One turn moves each row of this set onto another row. After a few examples, where does it send each row asked below?
sepi: [-16  -1  13 -26 -13 -12  -6 -33 -10 -20   1 -21  11 -19  19  16  22 -20
 -11]
Suzab: [ 16  37   1   2   5 -13   3 -10  16 -30 -22   3   2  -8  11   8  10  -3
   2]
Gunik: [ -3 -15  10   1   0 -35  -9 -43  -4   6 -17  -5  32 -12   8  50 -22   1
  20]
Lun: [ -4  17   9  -9   0 -21  -8 -38  11  -8 -25 -25  14   1 -13  34 -49   9
  11]
Mana: [ -6 -10  15 -16 -27   4 -27 -26   4 -15 -35   8  16  15   6  29 -19  -1
   9]
nepo: [ -1   0 -11 -18  17 -19  -9 -46  -6  15 -22 -27  16  -4 -20  27 -39   4
   6]
zivo: [  8  -8   1  -8   7   2 -18 -28  -2  33 -24  20  29  -3   4  13 -12 -16
   5]
sus: [ 22   7  34 -10  26 -35   4 -18 -13  10  -9  -8  -3 -16 -22  11  -7 -15
  -4]
setul: [  1  -9  39 -24  24 -34  -7 -27   5 -20  -7  10  -7   4  -3  36   7  -2
  -1]
Kegiz: [ 18  -6  29 -27   9 -32   1 -22 -21 -13 -13 -25 -13   4 -32  13 -11 -11
  -6]
med: [  2  44  -1  -5  21  -6  -7 -24  20  -7 -16  -6   5 -20   2  12   7 -16
  -9]
Mesof: [ -4 -15  10  -8  -5   1 -26 -30   6   6 -28  28  27   4  16  31  -5  -7
  10]
rozi: [ 28   2 -10  11  -9 -25   4  -9 -22 -20 -26  -5  12 -18   5  12  21 -12
  12]
Dema: [ -9  -7   5 -11  17 -24 -11 -47  -7  25 -12 -16  24 -26   3  31 -25   4
   5]
bep: [  0  11   2 -21   0  -6  -2 -18 -10 -16 -10 -18  -2 -24  18  -7  22  -1
 -13]
buk: [ 17   1 -32 -21  11 -10   1 -23  -8 -32 -24  -7  -1  13  -4  10  18  -4
   2]
mani: [ 18  19   6  16 -25 -28  -2 -14  -8 -28 -28 -16  15 -18  -4  28   5 -25
  11]
zafam: [ 22  -9  23 -10  36 -41   1 -26  -6   1  -9  15   3   1 -16  31   7 -16
   6]
visin: [  3   0  11 -17 -28   8 -20 -20  -6  -1 -37 -12  11  12 -12   9 -33  -8
   2]
Mumu: [ 10  -6 -33  -6  15 -16 -14 -35 -12 -19 -28  -6   6  -4  -9  36  26 -16
   5]
gepen: [ 13   3  -1 -23  -4 -20  21 -19  -3 -25   4  -1  21  10  17  -2  15 -21
   2]
Tuga: [-10  -4  18 -16  -9 -29  -2 -44   9 -13 -11 -14  28   8   4  42 -38   2
  16]
ven: [ 13  11 -12 -24   0 -17  17 -30   0 -21  -1 -15  23  22  -8   9  -1 -37
   1]
tek: [ 13   2   0 -12  -5   6 -15 -21 -10  26 -31  -4  20   0 -14  -1 -30 -16
   1]
kupa: [ 10  -3  36 -15   5 -33 -13 -19  -7 -31 -26 -11 -20   3 -22  35  -4   4
   1]

zafam goes to setul
Suzab goes to buk
Lun goes to nepo
Now find these:
sepi goes to mani
tek goes to zivo

